Each row is where one point has got to under a steady rotation. How many ticks took it there?
The counts run from 0 to 1106.
14	15	-20	16	-28	22	19	10	-13	-9	-4	13	38	28	-5	-22	-10	-4	-10	-57	-34	-21	1	-44	0	-3	-1	10	21	8	-18	24 -> 1084
-2	-10	-12	17	-10	4	1	38	20	39	7	0	4	3	26	8	-17	14	-9	0	17	42	43	-5	5	23	-8	29	-54	26	18	9 -> 10
-33	-18	25	-1	-15	8	5	5	33	-25	28	27	13	2	0	-3	19	-4	4	11	18	-10	39	15	-37	5	-3	24	10	52	12	52 -> 861
9	2	-36	-10	8	-8	20	22	-29	0	-15	-9	-38	-14	14	-19	-39	2	-11	0	-20	29	-4	19	-23	-24	-15	2	54	0	32	-14 -> 338
4	-3	51	-4	9	51	16	2	-6	18	-17	5	19	-3	-31	-18	19	22	-47	20	-2	2	40	53	19	-6	-2	8	-2	24	-16	-27 -> 1018
-34	-4	12	-14	-12	22	-6	2	4	-17	-22	-2	2	-11	-21	-3	12	25	40	-14	-1	-43	34	-21	-26	-25	-6	36	-38	17	2	13 -> 587
52	-26	-20	-9	-14	27	36	15	-17	18	-39	32	21	4	31	1	3	-4	-4	14	-19	-8	19	8	-7	-30	-12	42	16	-16	2	-11 -> 202
7	10	6	21	-28	31	-6	21	38	6	19	65	-1	7	-8	-4	18	5	-36	5	4	46	19	-31	-11	-4	19	6	-15	5	-10	-7 -> 374
-11	30	40	-25	25	21	-6	4	-16	21	-1	-24	-26	1	3	10	6	32	-28	-13	30	18	31	-1	27	27	31	0	-39	-2	-10	-20 -> 832
-5	12	22	12	-5	-8	4	1	11	-11	14	-15	41	34	12	-14	-16	16	23	-19	0	9	48	-28	-9	-31	-22	9	44	7	12	57 -> 266
9	-14	17	-1	-6	-6	41	8	14	-22	31	32	-15	-13	-19	0	27	8	-6	-10	25	-20	20	-38	-33	34	22	30	-16	6	29	26 -> 811
-8	2	22	36	21	17	-15	19	7	2	-1	-25	13	37	11	-2	-40	17	-28	-15	-36	-6	18	18	27	-14	5	31	27	45	-19	15 -> 597
-7	19	31	0	3	19	-11	36	1	-39	-31	25	10	15	1	-5	-6	20	-3	-31	23	6	-23	-6	18	-47	7	15	-9	0	-38	-10 -> 47
-21	-36	11	-27	11	-9	-11	-39	-50	1	-19	8	-31	-1	-2	32	24	-4	1	-7	3	17	17	-7	-38	14	-21	18	-12	39	-7	9 -> 134
20	36	-49	-21	-10	6	17	14	1	-6	-6	-9	-71	18	13	-6	-7	26	-6	-19	-14	-8	9	-41	19	-13	12	-11	-4	-27	14	-21 -> 383
1	-14	15	12	-3	-1	6	-10	13	-14	-17	17	-37	-2	-48	8	8	-18	-24	26	0	-38	-10	-29	-4	7	-5	0	-22	52	-7	28 -> 39
12	-8	-37	-40	-20	9	45	-2	-10	-13	-4	-6	-27	-7	12	28	-7	-19	1	-3	-29	7	8	-15	-2	17	-28	-47	23	21	-21	10 -> 299
38	41	-6	-46	3	3	38	31	-10	-23	-3	37	-48	-12	-22	27	13	-2	12	19	15	-4	-17	-15	-23	2	1	11	4	-4	4	-9 -> 204
-7	10	-21	-14	-19	49	-15	-1	-11	52	-5	23	-13	37	3	21	8	-43	4	23	-9	8	4	-1	20	11	-11	26	0	6	-43	-8 -> 469
-24	-19	-19	-28	-8	38	-19	-9	5	48	12	21	-3	9	24	32	10	-5	29	19	-15	38	2	-6	-15	20	3	26	-3	24	-41	3 -> 189
-19	-12	9	-49	16	2	-25	21	-2	-9	11	11	17	27	12	-12	18	-27	2	5	48	62	-11	-1	9	4	-7	-8	-3	27	0	35 -> 725
-49	-26	-9	-6	13	3	16	0	25	-29	2	11	-31	-28	-20	27	4	-14	28	-18	-2	11	4	-43	-42	-2	19	31	-21	19	0	5 -> 1041
-17	-34	-19	7	2	5	7	5	-15	-17	-31	4	-14	24	-51	-44	35	-19	-24	-21	4	-1	-5	-37	-24	-13	-20	17	-21	13	19	-21 -> 218
-17	32	-13	8	-3	20	39	13	11	-14	13	33	5	-2	4	28	32	-36	28	-6	46	-3	-21	-19	-6	-27	13	-8	12	-19	-14	26 -> 259
-15	3	12	5	7	2	2	-37	4	-4	17	23	-35	3	-3	23	40	21	-20	33	-17	-18	-27	-25	-37	20	26	3	15	17	-21	49 -> 89
-5	-2	-2	18	-6	3	18	12	18	8	-40	-9	14	-23	58	-25	-13	60	-21	16	8	6	-5	-5	-32	-14	19	15	-22	10	21	14 -> 1053
15	11	-19	-30	10	26	33	18	-29	16	-6	25	-7	-2	-25	-34	60	21	-11	22	-4	-25	6	0	-15	-12	15	18	-28	-23	27	-6 -> 1074
4	-7	44	-40	27	-1	-2	2	-26	-1	21	-9	-48	7	12	37	-7	24	-17	-7	33	43	24	-8	4	27	5	1	5	-1	8	-12 -> 831
16	2	-8	-19	1	2	51	36	-25	-30	23	44	-4	-9	17	27	25	-4	6	0	30	8	0	19	-42	13	8	-18	43	-4	10	12 -> 254
14	14	44	0	8	28	-7	-5	-26	42	-13	-16	24	16	3	-1	-20	20	-25	11	-23	2	8	16	23	13	-21	21	16	43	-29	13 -> 737
-14	12	-22	-30	0	7	24	-13	-41	-7	-15	18	-37	-40	-31	37	29	-31	23	-11	-7	-23	8	-4	-33	6	-10	4	-38	17	-3	10 -> 850
-17	-21	24	-24	-19	2	11	10	-22	3	-40	-18	4	-12	31	-10	-14	55	15	8	22	-15	-2	-18	-13	-4	-37	3	-46	9	19	-13 -> 1003
-37	-19	-5	31	9	12	-9	27	-9	4	-9	-9	-2	34	12	0	-11	24	-11	-33	-8	20	-15	-29	56	-20	-21	-30	18	-5	-32	9 -> 2
-31	15	10	-24	30	31	8	34	-5	31	5	-4	-20	-36	-32	-28	3	33	-13	-3	5	16	10	23	26	-10	22	14	-34	-15	13	-24 -> 883
-5	-15	-9	-6	4	-1	25	1	-2	-42	2	40	-34	-29	-36	-19	-11	-23	-28	-14	-10	-2	1	18	-23	-29	8	29	41	17	29	25 -> 1035
28	-20	8	10	-6	27	-10	3	20	2	-32	35	4	16	36	2	8	34	3	-7	-17	-16	24	-24	-3	-32	19	57	-37	8	-21	-11 -> 918
-5	3	32	5	42	-18	-11	-21	21	-18	-24	-20	-47	17	2	22	12	-14	-26	7	45	0	-25	-37	7	-9	33	17	-17	17	6	18 -> 225
-23	23	9	21	31	25	-26	-2	-2	29	-24	-54	14	14	16	4	-26	26	-19	-22	-39	33	-1	-17	-2	3	12	-14	13	15	-33	-9 -> 507
8	15	23	-63	-19	11	42	17	25	-14	-1	-14	16	-28	13	18	16	-5	37	18	37	-7	25	-7	-20	-3	8	-7	-21	4	-5	22 -> 30
16	19	16	-15	-14	34	31	-23	46	27	-6	8	-10	-10	29	27	-5	10	7	49	18	-24	13	-6	9	-31	10	6	11	-9	2	22 -> 471
-14	25	-12	23	-18	21	32	25	-16	40	13	-5	-23	9	-26	-13	-12	21	-2	-10	-27	-36	48	-13	28	-1	-24	11	18	-18	21	-3 -> 978
-11	10	-7	-57	-15	6	32	0	-10	-3	3	46	3	-33	-10	1	18	-15	-2	3	3	-1	-32	-12	-37	25	15	18	-20	10	-1	29 -> 900
-28	-6	20	0	-2	6	28	-23	23	-19	-3	-22	-15	4	-28	-61	-4	14	-31	-11	3	-49	7	-9	-9	-11	25	36	19	7	35	30 -> 492
